In the rows, 128 means zero.
The rows of R fall into a few groups, which share some directions, and each row is roughly a mix of its group's hidden directions, except one row that fits no group.
R:
[[103 154 162 145 139 186 165 128 128 142]
 [143  94 154  86 130 138 105  94 156  89]
 [161  69 127 117 169 110 121 135 144  99]
 [103  85 110 131 142 135 145 137 194 139]
 [ 85 116 153 112 166 135 125  90  97  96]
 [116 141 116  91 146 179 106 114 113  81]
 [137 127 174 184 111 144 141  98 125 158]
 [111 157 152 114 131 180 177 141 124 153]
 [160 100 103 114 102  71  92 125 130 127]
 [ 87 151 126 107 133 190 159 137 145 133]
 [ 68 118 124 129 127 120 172 107 112 164]
 [ 95 104 133  84 108 151  86 104 113 155]
 [119 148 154 182 159 154 108 116 120  89]
 [ 96 128 162 175 121 150 159  88 132 147]
 [ 87 183 110 116  87 104 122 112 127 140]
 [139 101 178  75 127 149 103 115 123 108]
 [103 139 173 168 113 156 128  84 140 149]
 [158  76 154  89 158 114 106 145 130 116]
 [171 118 126 105  86 139 158 170 123 156]
 [142  97 133  93 143 108 113 101 167  79]
 [184 148 152 126 124 146  71 140 130 135]
 [118  99 111 131 147 109 150 134 197 154]
 [156 196 118 140 133  98 141 121  97 138]
 [152 187 119 161 149  92 144 126 116 150]
 [118 161 190 113 120 141 109  90 149 119]
 [177 143 145 109 137 109  92 168 156 150]
 [ 83  90 103 118 129 180 154 129 119 136]
 [103 132  65  97 142 133 172 122 131 125]
 [ 95 158 101  78 171 119 111 112 131 117]
 [127 144 118 160 101  95 132 180  85 119]
 [120 165 140 121 124 187 173 126 127 153]
 [164 156 138 116 134 160  65 146 129 114]
 [156  97 121 106 114  63  98 141 122 129]
 [148 100 133 122 128  72 180 134 149 145]
 [147  84 122 107 122 130 103  87 169  96]
 [133 106 159 160  87 155 171 100 141 135]
 [181 145 142 115 131 135  71 149 151 134]
 [112  72 168 132 139 146  94 112 159 126]
 [ 86  77 159 141 124 134  95 121 158 114]
 [ 99 121 104 140 140 114 146 130 202 128]
 [103 146  60 125 140 141 117 124 141  88]
 [116 146 169 135 121 173  80 127 100 151]
 [137 161 125 148 130  89 116 131 190 102]
 [194 151 159 112 126 139 115 135  93 139]
 [164 191 118 138 129 101 138 131  90 133]
 [176 155 129 132 125  65 126 148 148 136]
 [ 73 105 105 120 140 121 116 128 186 120]
 [158  87 107 156 132  71 113 133 115 108]
 [128 150 176 115 131 156 127  92 169  96]
 [154  80  96 138 121 102 151 129 137 176]
 [136 117  74  87 150 125 111 170 137 107]
 [ 71 137 138 112 137 126 112  70 118 107]
 [ 96 153 122 155 117 136 124 141  87 186]
 [136 148 169 176 108 162 146  96 123 149]
 [ 79 104 117 116 145 111 125 150 184 109]
 [122 115 102  76 140 155 159  95 156 152]
 [107 158  97  75 138  94 150 108 108 114]
 [105 168 121 138 123 126 139 173 103 180]
 [135 143 122 121 121 126 146 193  85 161]
 [158 158 146 119 113 133 112 125  58 117]
 [108 169 130 189 125 133 133 121 119 171]
 [116 131  53 150 122 112 140 105 151 118]
 [126 116  98  69 149  82 122 153 123 129]
 [154 193 125 118 120 105 131 111  84 128]
 [165  93  85 125 119  87  95 144 133 113]
 [154 119  98 179 141 122 137 163 149 168]
 [120 160 111 164  86 151 127 132 118 180]
 [ 89 113 101 135 139 105 115 154 188 111]
 [ 73 119  87 111 141 125 121 112 174 141]
 [153 115 135 115 134  73 182 153 135 141]
 [117 125  89  79 153  83 128 144 115 102]
 [156 177 113 123 127  77 136 126 169 124]
 [140 149 163 130 118 141  95 110  65 111]
 [128 117  57 125 136  94 149 103 120 110]
 [154 132 105  69  82 128 129 152 136 144]
 [157 103 119 116 116  63  88 131 121 117]
 [177  90 128 109 139 134 151 150 129  78]
 [155 150 141 152 157 103 167 139 143  78]
 [113 173 154 128 160 139  79 111 123  95]
 [179 120 136 128 127  88 115 158 177 120]
 [130 132 114 155 100  90 137 188  97 123]
 [100 108  93 107 142 106 123 124 193 131]
 [103 114  87 155 114 106 180  93 123 134]
 [ 75 157 129  74 110 126 121 126  98 131]
 [123 145 201 160 126 146 133 141 108 114]
 [177  72 145 141 158 133 132 137 112 103]
 [118 151  91 134 124 175 114  90  94 101]
 [148  95 174 189 124 123 118 130 128 148]
 [167 118 132  83 143 116  99 130 181 139]
 [112 102  98 131 137 123 152 148 198 132]
 [128 126 182 104 155 126 127  98 128  75]
 [163 173 124 146 109  88 123 161  99 110]
 [186  70 141 127 141 124 122 136 128 103]
 [142 143 175 144 127 127  87 110  75 120]
 [153 162  83 130 125 157 127 104  86  99]
 [125 181  97  76 119 134 133  95 124 131]
 [151 147 138 120 128 141  62 134 155 167]
 [ 66 164 128  96 114 132 124  94 117 117]
 [102 160 162 138 134 130  78  82 136 115]
 [167 168 150 143 130  73 104 126 148 120]
 [120 158 158 147 138 104  82  81 117 105]
 [ 78 109 111 170 112 136 158 103 111 101]
 [108  92  93  82  99 126 100 129  99 148]
 [ 71 146  87  96 151 154 118 123 133 117]
 [ 86 196 144 106 123 114 143 125 134 117]
 [154 176 134 164 135 112 166 162 152 121]
 [142 162 147 121 110 116 114 115  56 127]
 [162 159 151 176 144  97 138 133 168 126]
 [155 141 144 167 111  96 103 174 107 102]
 [120 121 108  85 119 154 157 114  75 156]
 [135 140 138 167 115 148 123 155  98 190]
 [124 135  68 105 136 151 109  86 150 107]
 [118 146 118 147 121 133 133 172  92 188]
 [ 65 176 110 104 120 112 127 123 130 145]
 [128 164 164 107 106 103  81  92 122 121]
 [133 152 125 182 171  98 158 134 150 114]
 [ 94 164 154 104 149 171 167 135 123 143]
 [ 88 107  84 118 135 119 126 105 183 124]
 [170 113 184 161 106 141 111 130 108 111]
 [104 131 125  55 158 146 145 112 121 136]
 [151 131  84  77 145 102 102 157 125 112]
 [146 101 141 103 127 132 113  86 169  80]
 [102  90 120 110 134 165 153 120  86 167]
 [112  94 137  98 151 152 130  83 169 151]
 [138 168 147 172 147 114 153 110 165  98]
 [100  96  96 106 139 112 136 108 188 116]
 [102 114  83 124 139 109 118 134 190 108]
 [157 181 110 123 129 104 152 126  83 152]
 [117 139 125 112 159 159 132  74 178 130]
 [ 95 118  84 152 127 120 102 130 182 107]
 [133 121  74  85 149  94 122 152 120 101]
 [149 170 137 174 142 106 166 132 147  97]
 [100  87 116  87 116 161 101 119  94 149]
 [117  80 126 188 146  97 144 119 122 119]
 [173 149  83  83 125 100 133 124 111 145]
 [100  66 138 130 142 160 121 124 170 130]
 [155  95 196 121 122 123 154 133 110 113]
 [155 178 122 147 118  76 122 147 149 106]
 [148 116  96  78 106 133 159 173 131 147]]

One row of each group comes first, with its name. Which group is each row after those in?
[162 157 158 128 123 130 143 141  70 161]  M
[103 123 173 136  91 159 156 117 145 168]  K
[146 157 154 124 116 130 106 114  57 121]  P
[104 105 110  66  97 137  99 127 109 143]  Q

[159 164 153 172 100 139 134 150 120 167]  Q
[107  97 112 145 145 120 142 142 199 137]  P
[138 115 134  84 152 140 136  77 162 159]  P
[ 67 154 139  97 148 121 134 102 107 100]  Q
[114 129 123  94 154 159 144  69 148 154]  P
[122 137  98 111 126 176 116  68 108 116]  M
[138  99 134  86 141 113 116 103 165  77]  Q
[176 154 126 129 120 155  68 114 128 145]  M
[114 101 118  86  90 137  95 126  87 156]  Q
[154 180 116 131 127  96 147 129  80 152]  P
[158  92  82 139 148  90 102 147 127 105]  K
[157 126 175 161 106 132 149 127  75 129]  M
